Each path below is one point turned by a fixed rotation once a step. After each direction that follows a path, write how fast that rotation turns it, in degrees a step (0 if it stays still).
Each turn is a multiple of 5 degrees from 10 to 175, or 0.
Each row of a path follows its step; steps can be skipped.

step 0: 13  -25  -15  20  25  0  -19  -1  -4  -15  -18  9  34  15  16  -24  -19  -29  15  -10  -12  14  -4  43  11  8  -3  11  -7  5  -4  30  -26  -3  -17  -29  8  8
step 2: -12  -12  3  3  -19  1  -9  -15  -18  -5  -25  4  -14  11  26  -16  -19  9  -25  28  15  -15  8  39  -7  -8  -1  30  9  10  -11  42  9  -11  -41  12  -10  -5
step 3: 17  -15  2  -17  -24  -3  -16  17  4  -26  5  -14  -1  8  -1  31  -21  -17  28  8  -11  -21  -3  14  10  -8  16  -16  -26  32  -32  32  -23  -7  11  -21  22  11
step 4: 24  -13  -9  2  22  2  -29  -19  -13  -7  -13  2  34  26  -2  -14  -22  -35  0  16  1  5  12  34  -17  15  -35  12  -11  26  2  -9  10  20  -19  -16  -18  3
step 5: -17  -32  0  13  -29  15  -4  -34  -7  -3  3  -16  19  -1  -6  11  -34  30  -4  10  -10  0  8  9  32  -5  -17  7  -18  -9  -52  -5  -10  -19  -13  2  9  -7
step 6: 9  -23  5  -7  -5  -7  -16  -10  -12  -24  -47  -29  -23  11  0  -15  2  -7  -5  18  6  -47  -6  24  -15  -7  5  12  12  -2  -7  37  12  9  -16  -24  1  -1
step 7: 29  -5  0  -22  -14  -8  -12  7  -6  -17  12  9  11  38  -4  25  -31  10  -15  23  -7  -17  20  9  -5  -14  -6  -15  -42  45  -13  0  -5  -8  6  1  21  1
step 8: -4  -27  2  -8  -8  0  -18  -12  -13  -2  -7  5  12  14  -4  -24  -8  -37  31  3  23  7  21  37  -13  -1  -20  9  -7  -6  -40  -22  -2  -9  -24  -28  -23  -7
step 9: 3  -32  24  29  -1  -2  -9  -18  -21  -12  -25  -34  34  3  5  16  -7  28  -9  0  -28  -25  15  -11  14  2  -5  -4  -7  3  -31  -10  -8  10  -10  -17  27  9
step 11: 17  -20  10  -33  -18  3  -12  12  -30  -6  0  26  -2  36  12  2  -25  -3  5  7  1  -11  23  -9  -15  -16  14  0  -25  -5  -30  -8  -20  -12  -22  -4  44  -5
step 12: 13  -35  5  11  12  -25  -9  -5  8  -2  -23  -9  27  7  -7  -5  15  -14  22  5  -4  -16  26  25  -25  3  3  -16  -3  16  -38  -29  3  7  11  -31  -37  -16
2  0  0  -2  6  -7  -5  7  -1  -4  -9  0  11  1  -1  10  -1  5  1  4  -9  -3  -2  -5  -8  1  -5  6  8  5  0  -1  14  18  14  4  -2  -4 -> 130
-4  -7  1  0  -10  10  4  1  -5  6  -4  9  3  -6  4  10  -5  -1  -1  14  1  6  4  -7  -6  3  8  0  6  -9  -6  -9  2  0  -10  0  -13  -7 -> 110
0  4  0  -7  0  -3  -9  -9  8  -12  -6  -1  4  2  -8  -12  9  -4  5  4  -2  0  -3  7  1  -2  13  3  9  1  2  -7  2  -5  -3  8  -16  3 -> 175
-1  12  5  0  -3  3  6  -5  -2  10  8  4  -3  10  -1  -11  -13  9  0  10  1  0  -4  -1  1  -6  -12  8  -2  12  4  -9  5  -2  3  3  -8  1 -> 125
6  7  9  1  6  2  -7  -6  -11  3  2  1  -2  7  7  -4  5  -5  -6  2  -3  0  1  -2  -9  8  3  11  5  -2  5  -1  1  9  -18  5  13  7 -> 160
-4  7  -7  14  1  2  -14  14  7  5  5  -3  11  6  -3  -5  3  -4  1  3  5  -1  0  -1  6  6  4  4  -3  2  -3  -9  1  0  -5  -8  5  -15 -> 90

step 0: 24  20  15  4  4  15  -22  18  -40  -27  -1  12  -25  -21  20  -38  10  -8  16  28  18  -2  -13  2  3  1  -16  -11  -2  -12  -57  -16  -17  31  -13  -8  -2  9
step 2: 20  -21  8  -13  -40  -11  4  -21  -31  -32  9  8  5  -28  10  -12  -3  -15  -20  20  -21  2  30  -19  18  -32  -26  4  3  2  -4  -7  1  2  -34  -6  12  -49
step 3: 20  2  -22  15  28  -16  -2  -2  0  -46  8  -2  11  -6  -23  9  29  23  -17  -5  -5  -38  0  -12  2  2  -28  -23  -4  -26  24  0  26  1  4  -47  30  -2
step 4: 19  -21  -13  -7  2  -29  -20  19  -8  29  39  -20  11  -11  -6  8  -6  -6  -16  25  -15  -18  16  13  9  -4  14  -10  17  -21  36  20  -50  23  5  2  23  -24
step 5: 23  29  11  18  1  -11  0  -9  -36  4  10  9  -43  -11  -4  -16  25  48  1  13  29  -4  -7  10  -23  4  13  25  -20  -3  38  10  -18  14  -23  -18  19  10
step 6: 9  29  -26  -3  12  -27  4  22  4  5  23  0  -17  -9  -31  8  -24  -16  -23  -1  -15  -9  3  -27  -38  7  37  30  25  29  -22  14  -10  24  -2  -15  6  21
step 7: 16  -25  -14  2  6  -49  -28  -2  -25  -9  -13  26  -31  -2  2  -21  -13  18  12  16  -4  19  -29  -24  9  -27  -6  36  -9  6  -25  1  -7  21  -12  11  -28  -9
step 8: -1  -2  -2  0  14  -25  9  5  -22  -20  -7  -33  -6  18  -15  -22  5  27  3  -43  -13  1  3  -33  -22  -6  -15  11  46  1  -12  -4  -4  -46  22  -31  -15  -4
step 9: 38  -61  -14  3  -19  11  -19  -14  7  5  -35  -1  -5  7  -9  20  -8  0  11  14  -18  -7  15  -6  -16  -8  1  -12  33  16  -5  5  -24  4  -20  -25  -13  -44
step 10: 6  14  13  32  -11  -7  -1  -5  -15  24  -11  19  -1  44  -26  -7  12  30  -13  12  -20  -32  -38  20  -8  -3  -31  -20  7  6  23  -27  5  -9  4  -40  -2  -10
step 12: 15  20  2  -12  9  11  -24  -22  -12  12  -26  -3  -14  -30  -40  -36  -21  26  -20  33  33  -12  -31  15  -13  1  -17  -11  -27  20  -6  -5  -16  -1  -10  19  -17  6
6  3  -6  2  0  4  -5  14  -4  1  5  -1  3  -7  0  -9  11  9  0  -10  -8  -3  9  -1  10  -6  3  6  5  8  6  6  9  13  -5  2  1  -2 -> 20
-9  -15  -1  -5  1  -5  2  -2  -6  -2  -2  7  -5  -5  2  4  2  1  -6  -9  -1  4  15  0  -2  4  -8  -5  7  -2  -2  -15  9  6  5  -6  -11  -6 -> 55
-17  5  -1  5  3  -7  -8  -6  13  1  0  -2  -4  -12  -1  1  5  4  -6  1  -3  -9  5  6  -2  4  -3  11  1  -8  4  1  -9  2  -11  5  -5  7 -> 45
6  -5  -5  4  8  -15  2  -6  7  -7  -11  -8  4  1  7  -2  3  -8  2  -3  8  -7  3  5  10  -1  -5  1  7  4  6  8  3  -10  3  -1  2  -13 -> 65
7  -1  1  10  -1  -3  6  6  -1  4  1  -1  15  -11  3  13  0  3  7  12  2  6  12  3  4  -6  2  5  -5  3  -10  -5  -10  -2  0  -3  -9  -3 -> 155

step 0: -9  -30  27  8  -7  -21  -5  10  -22  8  -39  12  -8  17  13  -16  20  7  -8  21  -5  -39  -33  32  4  17  3  26  2  3  15  -6  -26  0  -20  -36  -12  1
step 2: -24  -8  -18  16  20  20  -4  13  1  -8  46  -33  7  -30  -11  14  -22  13  -14  38  4  23  0  13  5  -6  -32  -5  16  -34  10  11  -21  -25  -15  19  -3  12
step 3: -22  9  17  -1  36  19  38  29  22  13  11  -12  -6  -11  13  -32  -12  -23  -10  -25  24  27  19  -2  0  14  9  7  -17  -32  -25  -16  3  8  -38  -15  14  8
step 4: 20  12  22  42  0  20  -14  -13  -6  -3  -5  9  1  -17  24  -6  -2  -2  9  -34  5  -7  14  -11  -4  -48  19  13  -18  -17  2  13  29  40  -10  4  42  -19
step 5: 46  -38  -20  11  -51  2  -4  -16  -2  -6  -14  12  -6  -10  6  6  2  -6  23  -16  9  -5  13  20  0  -5  3  2  22  19  32  -20  -22  1  -26  -9  37  22
step 6: -12  9  -29  -19  -16  -16  17  -28  -7  30  -30  -9  -30  26  1  19  -33  0  49  1  -9  3  22  11  11  -7  -19  8  -1  25  -20  -6  15  -31  5  -9  -10  16
step 8: -8  -13  26  -35  -13  4  -19  24  -13  3  -14  -24  7  8  -9  -43  23  5  -36  -25  -23  36  1  -22  9  9  -10  -15  1  -24  4  -40  0  -6  22  -2  0  -1
step 9: 5  -22  35  5  -6  40  10  -18  1  -5  5  9  1  17  -19  -26  9  24  10  29  -23  -4  25  -52  2  -10  15  -4  13  -33  3  34  14  16  9  -6  -19  8
step 10: 25  8  28  20  -8  5  19  -24  41  -29  36  -1  18  -10  -14  15  1  7  2  -8  10  -22  34  7  -25  24  30  -11  -2  12  24  -4  -22  -19  0  -23  -26  4
step 11: -7  34  -11  -24  29  -20  -7  -11  -5  29  -6  1  16  -6  23  18  13  24  32  -43  19  3  21  19  -25  22  -2  -1  0  -6  31  35  -3  -24  -2  -8  -3  -18
step 12: -11  1  4  32  -24  -8  5  34  -39  24  -8  18  -12  -16  40  6  2  -11  -1  -10  13  -14  -32  8  21  39  -3  2  4  10  -3  54  -9  5  14  0  1  -2
-10  -8  5  6  5  9  6  9  -1  -2  7  -2  -3  2  -3  4  4  7  -5  -6  8  0  -7  14  -12  3  2  6  1  2  3  16  6  -8  -5  0  5  -4 -> 35
-2  15  1  2  0  -10  5  -1  -8  11  5  0  -11  -5  -6  3  14  -1  -7  2  -4  3  6  9  -5  8  -5  -9  -4  -8  -3  -1  4  11  -4  0  6  3 -> 85
5  -10  0  -6  3  -8  5  0  -1  -8  8  -5  -2  -9  4  8  7  -7  8  -14  3  0  -2  -6  -2  -11  1  -6  -5  -8  -3  10  -3  6  -4  -10  -9  4 -> 55
0  2  6  -4  6  -9  -10  6  9  -13  -4  0  0  -4  11  4  -3  8  -2  -8  -16  -6  2  5  -9  -1  -1  -5  -7  5  8  -5  5  5  -4  8  3  -6 -> 110
-6  5  -8  -12  3  2  5  -5  7  2  -13  3  5  6  -6  -9  5  0  6  -7  -1  12  6  2  -6  -7  -7  4  -14  -1  -2  5  9  -3  8  -4  1  -6 -> 145
-1  9  10  6  -10  4  7  7  1  -5  0  1  5  3  3  6  -3  -12  7  5  -1  -9  3  2  3  -3  0  3  -3  -1  -9  9  14  7  10  12  -6  3 -> 130

step 1: -7  8  9  -9  2  21  13  -9  8  -14  8  2  12  40  -3  16  -18  7  19  -40  -18  -12  -29  8  11  -19  26  23  18  13  -30  1  -20  25  18  -2  -27  13
step 2: -27  -1  29  -1  19  21  6  1  -7  2  9  11  6  1  -7  -17  -17  3  8  -17  4  -19  -4  17  -38  -23  8  -20  -6  -13  -25  18  -10  22  57  0  19  -23
step 3: -22  7  -7  -19  -49  16  6  -10  -31  -28  17  7  -5  11  7  -8  -22  -15  17  -27  -3  -3  15  -1  -10  -44  -9  7  28  3  -7  -8  -14  6  30  7  -13  3
step 4: -13  -6  -1  3  44  -5  -14  3  -49  -13  -10  -15  -8  2  0  -12  3  -17  24  -54  14  5  -4  12  -18  -7  -8  7  23  2  4  -8  -3  21  35  -4  5  -20
step 5: -15  40  7  -17  -18  -9  29  3  -14  -10  -2  -24  -10  17  -6  -23  28  -10  26  -21  -6  -21  -12  2  -48  -25  -10  2  20  1  11  8  10  -4  0  8  -26  -16
step 6: -4  -12  26  -15  34  0  26  27  -41  0  -1  3  8  -1  9  -6  4  -26  29  17  21  -11  15  -10  -14  -5  -23  9  31  13  5  9  -10  20  14  -11  -36  -1
step 8: -20  15  32  -5  33  10  -6  -1  -9  13  2  -4  30  -40  -8  -2  -12  -12  9  5  -13  -7  -20  -34  -25  -21  1  -11  14  22  -26  -2  -10  6  8  -6  -40  -4
step 9: 12  1  10  -21  -5  4  3  -7  17  -33  18  15  36  3  17  -16  6  9  29  9  3  12  3  -20  -22  -4  -1  -21  31  -23  -17  -35  -8  -5  32  4  -26  -16
step 10: -5  16  10  -7  22  49  -5  -2  7  9  -17  1  9  -17  6  15  -8  4  19  -37  -29  11  4  8  -3  0  8  6  21  16  13  -40  -18  6  29  -10  -41  -6
step 11: -7  27  4  -3  10  19  6  -2  4  9  14  8  7  26  10  -21  35  24  24  -9  9  -18  -19  8  -35  -5  24  -18  9  19  -29  -32  -18  9  34  -8  6  5
step 12: -4  3  8  -13  -14  35  17  24  -26  27  -7  7  4  17  -11  19  -22  -16  34  10  -20  -7  8  9  -17  -31  6  -14  16  -1  15  -19  -35  -7  41  -8  4  -8
10  -5  -3  6  7  -7  -5  -3  0  2  -1  1  9  17  -3  11  -6  -3  11  -1  2  4  -4  -4  2  0  4  5  4  -17  10  1  -6  3  2  1  4  -7 -> 135
-7  3  4  4  -2  3  9  2  -3  -19  -8  5  -7  3  -3  -1  -6  -13  -7  -6  9  -1  -5  -2  3  -5  10  -1  1  -6  3  8  9  10  -1  1  6  2 -> 25
-4  -3  1  -2  3  -4  -16  -2  1  -13  -2  -4  -2  -5  -1  -12  4  -6  -5  -9  -7  10  1  -6  -3  -2  -3  3  4  -8  5  -16  2  -8  -7  6  -1  -6 -> 70
1  9  10  -6  0  2  -2  4  -9  0  -1  2  -2  3  7  1  10  -5  4  -6  -17  -2  -4  -11  2  2  -7  -6  8  -6  -6  3  -1  8  17  1  -1  3 -> 0
0  2  -11  1  7  0  -7  2  -1  -1  -8  -16  3  -5  7  5  0  11  1  -15  0  -4  -19  2  4  4  5  7  -2  6  -2  1  6  3  1  -4  2  7 -> 115
7  4  -1  4  -14  6  0  5  6  6  0  -6  -8  -9  -5  8  -3  0  3  -5  -6  -5  7  -15  -5  -11  4  12  -4  -1  8  0  -2  7  -2  7  -8  3 -> 155
-2  -15  10  -5  3  -12  3  1  8  -3  0  -3  3  -3  1  -3  -5  2  7  8  -12  -1  -2  -5  8  3  13  -2  -5  0  -7  5  10  3  -3  4  -14  0 -> 45
